In the data rows, 128 means zero.
Some points:
[188 113 178  74 251 104  88 207 144 126  77  66 150  49 175  94  96  81
 110 175 101 173  81 242 111  17 154 242  17 129 255 162 149 255  76  41
  18 206 114 176 216 203 146 176 131 192  12 255 255  48 123 125 129 222
  64 186 142  58 114 103 115 123 167 174]
[112 145 137 165  90 123  83 112 137 199 150 126 175 124 127  98 153  94
 134  92 141  75 107 112 108 149 167 188  54 150 147  93 126 182 136 143
 112 117 152  97 128 114 146 120 116 124 155 139 109 116 112 198 108 141
  92  98 122 114  95 141 130 138 132 122]
[ 82 148 101 119 122 124 143 110 129 159 144 103 172 142 142 127 142 138
 114 154 102 137 140 116 133 170 134 109  82 123 141 146 139 132 101 150
 155 145  93  84 168 115 142  66  92 115 144 125 114 130 122 170  97  86
 127 137 123 115 116 162 121 112 113 115]
[136 132 131 134 124 104 120 130 132 137 131 150 102 123 130 113 106 127
 112 139 110 113 129 130 141 159 138  99 126 121 137 135 137  87 137 133
 162 153 117 132 127 103 131 122 122 135 177 127  89 145 121 143 127 101
 161 127 126  90 107 149 114 151 110 110]
[ 45 124 155 191  67 200 133 157 151 103 115 162   0 115  77  97 255 170
 136 185 125 135 122 148 137 129 199 109 159 131 136 131  83 197  93  91
  79 117 138 122 129  74  93 149 141 126 153 121 135  73  64 188 158 102
  85 157 124 140  86  69 118 205 131 185]
[138 169 127 117 122 138 123 128 142 154 153 108 127 137 143 195 133 125
 172 105 147  96 152 103 110 107  79 154 125 127 139  88 136 140  88 126
 155 157 129 137 137 148 180 124 105 113 120 150 104 212 129 100 102 158
 131 134 133 131 111 144 121 127 132 125]
[159 122 133 185 144 150 255  52 123  40 125  49 143  68 225  88 115  92
 125  20 152 197 221 134 189 112  73 157 240 208  27 120 167  38 124 123
  61  33 129 127 133 204  35 233  88 166 130 192   0  75 121   0 119 255
 183 109 120 255 217 138  96  35  34 229]
[165 128 119 137 105 126 129 141 137 150 142 156 138 124 142 119 121  91
 137 138 133  93 120  96 181 137 146 115 145 131  83  40 129 117 127 165
 116 135 118 125 126 132 131 106 132 123 109 127 123 116  90 146 135 105
  92 141 205 112 116 157 142 127 201  99]
[147 126 133 108 124 107 129 108 131 119 128 158 140 143 130 120 131 122
 113 134 122 113 142 105 123 153 141 115 126 142 133 133 126  99  97 140
 124 137 111 135 125 121 112 135 133 119  96 155 123 161 122 122 100  71
 121 131 118 113 130 122 126 116 136 111]
[ 61 107 211 195 141 151 215 104  86 154 125 131   0 179  61 198 123  95
  62 218 114 173  66 158  93 107 105  82  67 137 127  59 113 131  50 207
 158 205 243 166 113 116 101 147 177 255 102 124 176 129 141 133 136 102
 182 131 129 177   6  57 138 116 120 109]
[124 121 127 128 115 111 162 129 167  97 156  54 144  10 120  93 113 115
   0 106 107 139 126 111 144 147 125 142 152 139 114 191 144 108 121  67
 132 105  84  99 132  58 130 114 131 113 114 100  66 163 122 161 120  88
  88  82 116 130 124 111 119  81 147 131]
[133 123 122 136 131 130 134 135 143 116 136 134 141 113 122 125 124  95
 108 126 141  93 133 127 147 165 137 118 117 107 136 117 122  69  85 116
 171 145 102 141 128 124 140 116 125 108 141 133 118 125 116 166 121  89
 130 113 120 114 118 154 105 135 113 124]
[114 101 140 134  94 140 127 107 151 145 174 157 124 156 139 136 182 117
 153 123 123 158 126  89 135 116 124 127 139 130 136 108 154 122 121 126
 122 137 117  79 204  98 133 116 108 137 153 128 119 143 122 192 135  89
  99 147 155 109 131 147 116 117 143 139]
[128 120 150 151 149 102 128 133 139  97 126 135 124 128 145 135 124 107
  95 131 128 120 142 101 132 137 122 134 121 133 125 126 113 120 128 114
 127 143  95 122 139 131 115 136 134  97 172 134  99 151 107 180 125 127
 145 134 125 137 154 156 124 138 109 129]
[173  85  99  11 202 174   2 164   0  26 128 133 209 148  91 216  89 124
 150 125  79 123  90 159 124  30 133  15 160  91 143 215  69 137 252 100
 164 138 173 152  83 105 186 129 149  91  93  85 141 113 169  71 144 164
 166 159  82 166 103 129 170 144  78 128]
[136 154 137 125 126 129 123 160 162 145 131 130 103 114  91 130 132 149
 131 128 127 112 199 138 134 126 163 143 121 113 173 148 138  87 110 157
 211 130 136 139 128 121 128  80 134  88 137 105  94 162 122 103 134 102
 117 128 105 123 101 163 150 102 129 116]
[ 73 207   3 130   0 117 134   0 186 224 149 218 131 139 196 165  98 102
 215 161 136 163 132 135 168 228 119  98 225 106  88 146  68 143 137 109
 106 121 137  24   0 204  50 121  45  32 170 119 255  74 135  50 118 166
 151 133  93 184 181 141 114 115 149 122]
[103 154 150 114  89  50 116 134  97 115 137 143 141 146 140 127 123 118
 133 127 140  81 123 133 116 153 202 132 159 157  87 115 175 107 124 134
 126 144 139 165 123  80 145 121 133 155 140 146 106 131  81 206 110 103
 171 122 113 138  96 135 120 140 191  78]
[144 110 114  57  87 164 112 130 111 143 104  96 139 130 105  70  89 148
 120 142 128  95 128 109 145 175 134 158 116 120  70 122 127  84 147 161
 155 179 131  91 143 155 139 118 159 136 123 144 115 183 175 136 151  87
 103 129 122  90  65 107 124 160 137 146]
[120 118 127 154 249  40 118 226 140 255  42  99 158 191 118 108 113 147
 101 105 133 191  89 189  67 120 183 100 101  31 139  98 157 192 113 153
 118 131 132  92 220 170 208 132 125 209  98 128 106 111 136 101 156 131
 159  57 176 138 255 154 133 151 109 104]
[ 84  60 124 138  92 152 165 131 101 128 129 172 139  92 183 162 159 204
 223 130 165 142 132 149 124 120 140 133  80  81 134 107 163  99 122  98
 147 145 110 138  64  99  84  87 145 121 162  90  99 161 189 119 115 163
 145  97 113  37 195 130 125 157  99 114]
[103 142 109 140 139  78 109 141 153 122 118 114 144 138 121  90 125 103
 130 149 125 122 139 110 150 119 139 124 133 115 132 141 128 132 105 151
 141 117 119 143 119 125 104 130 132  79 144 128  92 127 107 134 129  92
 127 118 155 138 118 106 135 124 132 122]
[255 135 115 102 195 229  40 108  96   0 125 149 125 237  21 139  39 255
 198  32 163 101 103  50  30  65   0 150 176 221 126 203  79 116 255 139
  85   0 123 255  64 145 164 166 186 104  96   0 255  96 218   8 174 124
 106 173 126 104 172  65 188 131 133 115]
There is one direction along which these points spread out most. Take the direction at right angles to it along which they spread out most. Then take the direction at right angles to both along which they spread out most. Go by this last direction. For each point below, how far along it does it lie, from 0 to 99? 50 is the average, and the first point above lies past it. One standard deviation of the points above along it is 16.
[ 73 207   3 130   0 117 134   0 186 224 149 218 131 139 196 165  98 102
 215 161 136 163 132 135 168 228 119  98 225 106  88 146  68 143 137 109
 106 121 137  24   0 204  50 121  45  32 170 119 255  74 135  50 118 166
 151 133  93 184 181 141 114 115 149 122] 44
[120 118 127 154 249  40 118 226 140 255  42  99 158 191 118 108 113 147
 101 105 133 191  89 189  67 120 183 100 101  31 139  98 157 192 113 153
 118 131 132  92 220 170 208 132 125 209  98 128 106 111 136 101 156 131
 159  57 176 138 255 154 133 151 109 104] 65
[133 123 122 136 131 130 134 135 143 116 136 134 141 113 122 125 124  95
 108 126 141  93 133 127 147 165 137 118 117 107 136 117 122  69  85 116
 171 145 102 141 128 124 140 116 125 108 141 133 118 125 116 166 121  89
 130 113 120 114 118 154 105 135 113 124] 46
[165 128 119 137 105 126 129 141 137 150 142 156 138 124 142 119 121  91
 137 138 133  93 120  96 181 137 146 115 145 131  83  40 129 117 127 165
 116 135 118 125 126 132 131 106 132 123 109 127 123 116  90 146 135 105
  92 141 205 112 116 157 142 127 201  99] 45
[ 45 124 155 191  67 200 133 157 151 103 115 162   0 115  77  97 255 170
 136 185 125 135 122 148 137 129 199 109 159 131 136 131  83 197  93  91
  79 117 138 122 129  74  93 149 141 126 153 121 135  73  64 188 158 102
  85 157 124 140  86  69 118 205 131 185] 40
[124 121 127 128 115 111 162 129 167  97 156  54 144  10 120  93 113 115
   0 106 107 139 126 111 144 147 125 142 152 139 114 191 144 108 121  67
 132 105  84  99 132  58 130 114 131 113 114 100  66 163 122 161 120  88
  88  82 116 130 124 111 119  81 147 131] 57
[136 154 137 125 126 129 123 160 162 145 131 130 103 114  91 130 132 149
 131 128 127 112 199 138 134 126 163 143 121 113 173 148 138  87 110 157
 211 130 136 139 128 121 128  80 134  88 137 105  94 162 122 103 134 102
 117 128 105 123 101 163 150 102 129 116] 42
[ 82 148 101 119 122 124 143 110 129 159 144 103 172 142 142 127 142 138
 114 154 102 137 140 116 133 170 134 109  82 123 141 146 139 132 101 150
 155 145  93  84 168 115 142  66  92 115 144 125 114 130 122 170  97  86
 127 137 123 115 116 162 121 112 113 115] 44
